One turn or mirror swaps these rows in pairs. Which row does each one swap with?
The rows were stretched afterwards, more along some directions than others.
nakaz: [36,-50,2,26,17,49,-1,17,-55,40,-11,-28,3,-26,-14,14,-3,-11]
gidez: [45,-11,-26,-6,-30,38,6,10,2,13,-38,-9,-17,-12,-7,45,-21,-14]
Nosin: [14,23,-10,-3,12,31,29,-6,16,7,-34,-29,-32,-1,2,-6,-11,-9]
vusap: [37,-58,-10,0,-1,64,15,29,-8,42,-5,-20,3,-34,16,14,-7,-5]
Ramuk: [-10,15,15,-10,-12,15,14,33,-28,49,-20,-17,12,-31,-11,-2,-3,-19]
reden: [-11,14,-18,-33,-14,30,11,7,-10,24,11,-24,-16,-26,3,6,18,11]
sakiz: [7,0,2,13,19,42,20,14,21,35,-55,-25,-22,-11,31,18,6,-34]
rel: [23,23,-1,-7,9,49,40,22,1,36,-68,-23,-1,0,24,-15,13,-35]
mus: [43,-31,-27,17,-13,50,11,1,-25,35,-31,-17,-4,-5,-8,41,-10,-7]
Ros: [31,20,-3,4,10,36,0,-10,-6,27,-34,-19,-1,-28,22,4,-14,-33]
Sunek: [17,26,39,14,4,51,13,3,13,4,-27,-7,-15,-5,12,19,-8,-57]
pedib: [46,5,-3,10,5,47,15,5,7,-18,-9,-2,-8,-2,-1,27,-4,15]
puv: [7,0,12,-20,8,56,35,45,-8,7,-27,4,37,29,14,11,27,-40]
Dede: [68,-25,-20,-1,26,34,24,-4,-16,-11,-18,-23,-18,-23,-17,18,-13,-5]
Sameg: [65,-23,-36,-3,11,32,7,-2,-30,27,-34,-44,-14,-45,5,27,-23,-6]
lefin: [39,-50,-40,-4,2,53,14,7,-33,48,-19,-34,-4,-24,8,23,12,17]
gorad: [10,-5,-13,-21,12,76,24,46,14,1,-25,-22,24,26,4,25,28,-7]
bokik: [18,-10,-16,-5,18,48,21,11,-37,23,-4,-42,-2,-41,7,12,-13,-18]
Vipus: [49,-26,-21,31,20,51,29,18,-39,25,-43,-63,-20,-36,-4,9,22,-25]
vak: [-15,20,12,-28,-10,69,7,39,10,25,-27,-7,22,-1,14,37,18,-42]
Zuz: [45,-12,-15,30,34,50,-14,4,-18,32,-27,-6,-4,4,8,26,-8,-20]
ragus: [24,-28,7,25,-10,59,18,21,-25,25,-31,-59,-5,-36,-8,8,31,-25]
Kaz: [12,4,-18,-35,5,65,38,40,-6,30,-47,5,12,10,23,1,0,-3]
nanu: [26,-18,32,22,3,76,25,35,24,11,-18,-16,18,12,6,46,8,-36]
Didak: [13,-11,7,8,15,47,9,26,-33,21,5,-18,-4,-10,16,24,2,-31]
Tofan: [8,-7,6,-16,6,60,1,40,-25,24,2,6,23,-6,6,16,-3,-43]
siti: [20,25,8,-8,21,24,31,7,-1,-5,-10,-18,12,11,6,-10,32,-22]
Nidos: [19,-25,-29,-24,-4,43,8,-3,-23,47,-11,-34,0,-29,-19,13,7,9]
pemuv: [-3,-5,24,-10,-31,63,27,38,5,22,-16,-28,9,-17,0,14,33,-29]
lozu: [53,-21,-11,8,3,50,22,-3,25,-6,6,-5,-10,-15,-1,25,-26,5]
Vibo: [37,4,-6,31,20,53,6,12,-16,34,-47,-26,-4,-17,21,26,-7,-6]
teno: [50,-18,-15,21,13,3,1,-12,13,11,-10,-17,-5,-30,-2,16,-10,3]
Pibe: [2,-9,-29,-10,11,28,4,3,12,30,1,-22,-6,-23,3,5,23,7]
dini: [66,-36,24,15,18,71,14,33,-13,16,-52,-6,15,3,57,29,7,-46]
zos: [66,-23,-26,27,22,19,26,-5,-27,2,-14,-35,-24,-32,-25,13,-9,11]
bikoz: [50,2,-13,-11,-2,42,18,-16,-13,8,12,-5,4,21,-7,20,15,-7]
gimu: [24,-15,-1,4,12,31,42,36,-37,5,-26,-16,12,-8,-18,3,39,-19]
narad: [53,-13,-20,-8,-23,54,34,-3,-10,45,-54,-23,-8,-12,20,18,7,-11]
Murum: [16,3,-46,-22,31,41,52,22,-46,22,-47,-28,-7,-29,-2,-19,19,17]
vep: [31,13,4,-2,-19,33,15,9,30,-1,-47,3,-13,0,12,31,-1,-22]

Swapped with lefin: zos
Swapped with reden: pedib
Swapped with ragus: gidez
Swapped with Ramuk: dini

